Where one turn sends some rows of the set: a few examples, then the rows asked:
tonez: [  7 -18  29   0  -1 -20   4   3   2  12  -4   9  46   3]
pavez: [-26 -32  10 -13   3  -3   1 -19   6  -7   2  19 -10   5]
Bine: [ -2  -7  28 -15 -21 -15   9   1  14   4  -4  34  -2 -16]
repa: [  4   9  -4 -15  31 -16   3  29   0 -16   9  -5  17 -32]
kos: [  3  -6  -2 -13  20  23   9 -13  11   4   2 -23  13   0]
Voku: [ -5  20   8 -12  -1  -2 -12  19  14 -18   2  45 -18 -23]
domag: [ -5  -9   1 -16  30 -19  10  17  -3  -9   4 -11  21 -27]
Kes: [-26 -24  14 -10   2  -9  -3 -22   0  -6  -4  22 -13   0]
rilo: [ -2  16   2 -14  -2   2 -12  25  19 -17   9  44 -13 -18]
bip: [ 20   8  26  -3  -3 -17   0  27  11   5  -4  24  45 -11]
Gomo: [-17 -13  10 -24  -6  -8   7   8  24  -7   0  35  -5 -17]
gimum: [-20  -9  17 -24  -7 -13   4   4  17  -5  -8  36 -10 -21]
beba: [  9  10  -9  -2  26  31  -5  -7   2  -4  10 -19   7   4]
lak: [  9 -15  23  16  11 -11 -15  -6 -15   4   6  -1  36  22]
lok: [ 15   2  21  -6 -23 -22  -6  19  19   3   2  10  39   0]
boma: [ 14  23  19  -5 -17  -6 -10  21   9  -8   6  47  -9 -18]
zuk: [ 14  22  -4 -20  14  23   8  13  22   0   2  -5  14 -18]
far: [ -8 -13  -2  -7  36 -15   4   6 -11 -13   8 -21  18 -15]
pevo: [ 16  23  11  16  -2   7 -30   8 -10 -14  19  35 -18   5]
falik: [  8 -17  23   0 -16 -22  -8  -1   7   5   4  -3  37  16]
Mub: [ -1  15  -6   6  13  12 -29  11   1 -25  21  35 -23   4]
porat: [  3  -9  16  17   0   2 -23 -21 -18  -7  16  18 -15  19]
nep: [ 27  15  11  19  -5  -5 -34  14  -4  -9  20   4  25  21]
vize: [ 24  11  14  26  17  -1 -27  10 -15  -5  15   9  30  17]
vedun: [ 28  26  16  15   6  -5 -19  30   1  -5  11  24  37  -3]
teni: [  5  14  -9  -3  38  -9  -9  26 -11 -20  16  -8  12 -24]
tumo: [ 27  22  14   7 -14 -13 -21  30  12  -5  13  14  32   3]
Fise: [  1   0  -8  -1  42  -9  -9  12 -18 -18  17 -18  12 -12]
kab: [ -9 -26  27  -4 -12 -10   1 -23  -5   4   1  18  -6   6]
Tasek: [  5   2   0 -23  12  19  17  -1  19   7  -2 -13  16 -15]
Botok: [ -1  20   2   6  13   7 -32   6  -4 -23  12  36 -26  -3]
Kuv: [ 18  27  -9  -8  23  31  -3   8  10  -6  10 -10   8  -8]
dag: [ 15  -9  16  16  -5 -11 -24  -3  -7  -3  14  -7  30  29]
Binab: [-15  -9   5  10  16   4 -26 -18 -13 -18  10  22 -23  11]
vosu: [-14 -18  -1   7  15   9 -24 -15  -8 -17  17  18 -20  19]

far moves to repa
lak moves to bip
tumo moves to dag
And these:
kab moves to boma
Tasek moves to Kuv
Gomo moves to Mub
gimum moves to Botok

Where one turn sends some rows of the set: a few examples, then the rows asked:
toret: [ 20  18 -31  -6 -16  -5 -14  21  15   2  16 -14 -14   4 -14 -13  -7  -3]
zati: [ -7  12 -12  -3  -2 -15 -18  16  -5  21   0 -27  14 -17  23 -24  -5   2]
ruteg: [  5   3 -11   4 -16 -10 -19  12 -25   7  11 -14   6  -4  26 -31  -1   4]
nufiv: [-13  13  -8 -17   7  -6 -15  -8  28   6  17  -3 -23 -22 -26  20  -4   5]
koge: [ 13 -26 -13  -3  -5  -3   8  16 -11  -2 -16  14   1   4  -9 -37 -11  10]
tareb: [ -8  24  29 -24   0  -1  10  -4 -27  15   6  -2  18  -6   6 -19  29   9]
gur: [ 22   7 -27 -16   4  -7   8  25  13 -12  -1 -15 -13  13 -15   1  -1  -4]
Regu: [-16   8 -11  -6  10   2   4 -16  13   3  17 -14 -11 -34 -19  35 -14   8]
Rulok: [-20  -9  14   3   5  15  32 -21   6  13  18  13  -2  25   8  10 -13 -13]
povag: [ 21   6 -16  15 -22   7  -5  -9   5  -4   6   0  28 -29   0  14  17  -9]
vos: [ -4   9  24 -16  -2 -12  15   8 -19  12  -2  -9  28   3  -4 -21  35  17]
rim: [-33  -3  12 -11   8  10  35 -19   7  17  10   3   8  15  11  -8 -12 -12]
zesuv: [ 22  12 -21 -21 -10   4  -5  32   8   6  16 -12  -9  15 -19   4 -10  -8]
Rapof: [-13  11 -14 -26  21  -1  -3 -13  21  14  21   6  -9 -23 -22  18  -6  13]
Rago: [-20  22   4   2 -14  22  25 -23 -26  -4   5 -20  -3   9  23 -14  -5   7]
mor: [ -8  -2  24 -26 -18  10 -25  -9   6 -14  -1  17   9 -10 -22  15 -16   7]
Geva: [ 12 -35 -18  -2  -3  14  17   7  -9   5 -18   9 -16 -12 -13 -18   7   9]
kop: [-17  -7  15   4 -14 -24   0 -29 -12  -7  -2  14   2  13   5  37  -5  13]
zivon: [-17 -16   6 -12 -16 -25  11 -35  -8   1   6  17   0   6   0  30  14  23]
nuso: [  8   7 -33 -18 -17  -6 -11  21  16  -1   2 -14 -10  18 -23   8   8  13]
lilub: [ 12 -24 -32  -6   3   8  21  -3 -15   0 -10   9   4  -6  -3 -22   5  30]
mesuf: [-16  -1   7   2 -13   5  22 -26 -43  -2  19 -14  -7  -4  26  -2   2  14]
Muvum: [-19   4  -1   4  -6 -13 -24  23 -20  14   0 -16  14  -3   5 -31   7  -4]
nesa: [ -5   5  10 -28 -35  18 -18 -13  18 -10  -6  -1  10   5  -1  12 -27  -6]
lako: [-16   9  21 -28 -25  12  -8 -10  -4 -10  -1  15  15   5 -25  25 -21  -7]
vamas: [ -9  -1   5   2 -31  14  29 -27 -30   0   4 -19  -4 -13  25 -10  -3  14]
Fula: [ 22  16 -13   8   0  18   7   0  24  -6  14   2  11 -22  -1   3  24 -13]
pud: [-17  11 -13 -10  21  10 -13 -20  20  -7  21  -4   2 -27 -23  18   4  18]
Vul: [  3  -6  13 -31 -25  16 -22 -19  -2 -10   9   8  20   7 -12   9 -29  -6]
Zim: [  6  11 -16   9  -4  27 -11   1  26  -4   7  15  26 -17   1  17  18  -3]
bep: [ -3   8  27 -34  12 -15  19   7 -25  25  -4  -8   9   1   1  -2  19  16]
fefet: [-32  -1  15  -7   3  17  16  -9  12  32  24  -9   0  23  -7   5  -5 -14]
Figel: [-25 -12  11 -17  -5 -16   5 -28  -6  -3  11   7 -23   6   3  34   7  19]
Boguv: [-13   6  -9   5 -27   8  28 -13 -39   4  17 -30   3  12   7  -5  -9  11]
Dazez: [ -6  -5  -2   1 -22   2 -27  21  -9  17   9 -20  15  -3  27 -28   1   0]
laz: [ -1  13  28 -28  -3  -8   9   0 -15  33 -11  -2   3  -1  -9 -21  29  16]
niso: [ -8   7  15  -5   6  10  22 -24  11  34  22  -4   7  22   1  -5 -13 -16]
Kene: [ 20  -3 -11  -3  -7  24  -9  -6   7 -10  11   6  20 -30   6  17  28 -14]
Tase: [ 22 -16 -15   3   1   8  17  17  -3  -7 -23   1   8 -11  -9 -20 -15  20]
nedav: [-30  -9   4 -20 -12 -15  -5 -24  -7  -1   4   4   6  10  25  32   7  23]

zesuv moves to Dazez
nesa moves to povag
mesuf moves to Figel
And these:
rim moves to lako
Boguv moves to nedav
Kene moves to Geva
Muvum moves to Rago
mor moves to Fula

Where one turn sends some rows of the set: a few examples, then the rows asked:
nez: [  8   2 -13  -6 -21 -20   5  -9  24  46  -9  13]
gamik: [ 20   7 -34 -25   1 -27  29  29  12  20   2   4]
lodo: [ 12  33 -20 -15   0  -9  15  21  21   9 -20 -19]
fur: [ 20 -14   5  13   0 -41  26   6   9  -1  -8  -5]
sadi: [ 45  -6  -5  10  -9 -36  -7 -10  10  36 -22   6]
fus: [ 41  11 -35 -38  11 -33  -2   8  25  13   1 -18]
Sisuk: [ 4 30  6 -4  1 -2 -3 -3 17 28  2 -5]
bepi: [ 23  17   0   2  -5 -43  39   0  10 -10  -2 -10]
loke: [ 35 -20 -26 -35  -5 -21  -9   6   3  10   5   2]
fam: [ 31  -9  37 -24   3 -22   0  -4   7  22  -8 -34]
noze: [ 12  22  14 -47 -25 -48  -6   7  32  22  -1  -7]
lig: [ 22  24  27  -5  12 -38  -2  17 -14   5  -6  -5]
tibi: [ 46  22 -18 -21  -1 -19 -10   5  14 -11  -7  -2]
gereg: [ 40   6  -5 -19 -27 -50  38 -13  15  16 -16 -26]
Redun: [ 12  19   0 -38 -17 -15  12  -5   8  36 -47 -20]
mabe: [ 17  13  -9 -32 -25 -14  14  -6  -3  34 -45 -20]
zopir: [ 55   4 -15 -26  15 -31 -10  -5   0  30  14 -12]
Sipil: [  4  -7  11 -18 -13 -53   9  11  28  37  10  10]
Zenor: [ 31   8  -5 -26 -34 -42  42 -12  16  20 -18 -16]
Sofi: [ 13  -1  -7 -23 -20 -31  50 -10   8  24 -21 -21]
Fika: [ 27 -20 -10 -44  21 -29  -8  12  16  23   2 -20]
Nelu: [ 48 -16   0 -35  -8 -48 -20   5   4  21 -11  11]
rifat: [ 18  21  19 -20   3 -35 -15   0 -13  31 -37   5]
gazim: [ 26  -4   4  14  -4 -40  32  -3  19   0  -7  -2]
poni: [ 41  -9   2 -19  19 -11   0  -7   0  50 -12 -16]
puze: [ 31   5 -26 -42   6 -15   7  14  -9  31  15 -11]
nok: [ 35  14  -7 -33 -40 -45  -1  13  10  -3 -15   3]
gafat: [ 19  12  10 -40  -8 -37  12 -10   6  43 -44 -24]
gikon: [ 10   6   6 -28   2 -43  30  32   2  50   1 -12]
zerim: [ 17  11  14  -3   5 -51  -2  14   1  -8 -16  14]
nalap: [ 12  24  16 -25   8 -44  -8  19   0  42 -33   4]
Nesil: [ 28   2   5 -54   9 -27  23  15  14  24   3 -36]
neziz: [ 11  20   7 -31   6 -49  -9  23   3  36 -42  -5]
gom: [ 21  15  34  -6   8 -39  -1  12  -5  -2  -5   3]
gog: [ 25  21  20 -22 -17 -21   0 -21  28  12   9 -24]

Sofi moves to bepi
nalap moves to Redun
And these:
lig moves to neziz
gikon moves to lodo
Sipil moves to Sisuk
puze moves to fus
Nesil moves to gamik

